[[-47, 26, 45, 17, 16],
[-37, 49, 42, 12, 7],
[0, 30, 32, -54, -2],
[-1, 19, -17, 43, -7]]
=>
[[-37, 49, 42, 12, 7],
[-1, 19, -17, 43, -7]]

[[-30, 38, -5, 12, 16, -6],
[-39, 17, -5, 11, -30, -28],
[7, 3, 18, 30, 16, -25],
[-28, 36, 4, 26, 18, -19],
[22, -8, 2, -8, 16, 13],
[-32, -4, -32, -45, -56, 15],
[26, -1, 20, 25, 34, -11],
[6, -35, 7, 0, -49, -29],
[-25, 7, -20, -24, -27, 8]]
=>
[[-39, 17, -5, 11, -30, -28],
[-28, 36, 4, 26, 18, -19],
[-32, -4, -32, -45, -56, 15],
[6, -35, 7, 0, -49, -29]]

[[72, 30, -4, -13, 2, 28],
[65, 47, -8, -8, 17, -2],
[20, 42, 7, -37, 24, -55],
[-66, 5, -34, -10, -39, -2],
[57, -47, 3, 2, -45, -14],
[-8, 3, 31, -51, 29, -43],
[-57, 47, 31, 15, -5, 28],
[-13, -40, -42, 20, 29, 36],
[-24, -46, -45, 20, 28, 36],
[72, -28, 3, -18, -35, 18]]
=>
[[65, 47, -8, -8, 17, -2],
[-66, 5, -34, -10, -39, -2],
[-8, 3, 31, -51, 29, -43],
[-13, -40, -42, 20, 29, 36],
[72, -28, 3, -18, -35, 18]]

[[33, 26, 30, -13, -1, 46, -23, 65, -22, 30, 22, -10, -11, 6, -34],
[33, 23, 29, -14, -1, 43, -24, 62, -17, 26, 19, -9, -9, 3, -28],
[-29, 7, -21, 23, -4, 4, 32, -23, -55, 34, 19, -8, -16, 30, -54],
[41, -2, 31, -29, 5, 6, -41, 42, 58, -31, -16, 7, 16, -32, 54],
[-37, 2, -28, 27, -4, -5, 38, -38, -53, 29, 15, -6, -15, 30, -49]]
=>
[[33, 23, 29, -14, -1, 43, -24, 62, -17, 26, 19, -9, -9, 3, -28],
[41, -2, 31, -29, 5, 6, -41, 42, 58, -31, -16, 7, 16, -32, 54]]

[[-18, 1, -10, 6, 0, -9],
[-14, -3, -12, 6, 1, 9],
[3, 31, 42, -3, 4, -31],
[-13, -10, 16, -6, -1, 24],
[-4, -41, 40, 6, 4, 16],
[3, -27, -31, 5, -1, 2],
[6, 1, -23, 0, -2, 17],
[13, 0, -3, -2, -4, -31],
[13, 4, -45, -3, -6, 6],
[-2, 32, -54, 9, 1, 19],
[1, 11, 62, 0, -1, -5]]
=>
[[-14, -3, -12, 6, 1, 9],
[-13, -10, 16, -6, -1, 24],
[3, -27, -31, 5, -1, 2],
[13, 0, -3, -2, -4, -31],
[-2, 32, -54, 9, 1, 19]]

[[-45, 8],
[22, -17],
[66, -6],
[-42, 17],
[-43, 9],
[-32, 26],
[71, -20],
[54, 6],
[-38, 21],
[-13, 39]]
=>
[[22, -17],
[-42, 17],
[-32, 26],
[54, 6],
[-13, 39]]

[[5, 22, 20, -7, 19, -14, 5, 14, -5, -58, -34],
[1, 15, 18, -1, 16, -9, 5, 11, -9, -52, -29],
[-19, -13, 11, 16, -24, 42, -13, 4, -36, 9, -20],
[-4, -5, -5, 14, -9, 18, 11, 22, 8, -1, 0],
[-21, 26, -14, 12, 9, -12, -7, -27, 29, -2, -23],
[29, -13, 21, -14, -4, 21, 2, 33, -4, -3, 19]]
=>
[[1, 15, 18, -1, 16, -9, 5, 11, -9, -52, -29],
[-4, -5, -5, 14, -9, 18, 11, 22, 8, -1, 0],
[29, -13, 21, -14, -4, 21, 2, 33, -4, -3, 19]]

[[-16, 36, -71],
[12, 0, -17],
[15, -3, -13],
[5, -2, -2],
[15, -1, -15],
[13, 1, -17],
[15, -21, 5],
[-9, 5, 10]]
=>
[[12, 0, -17],
[5, -2, -2],
[13, 1, -17],
[-9, 5, 10]]
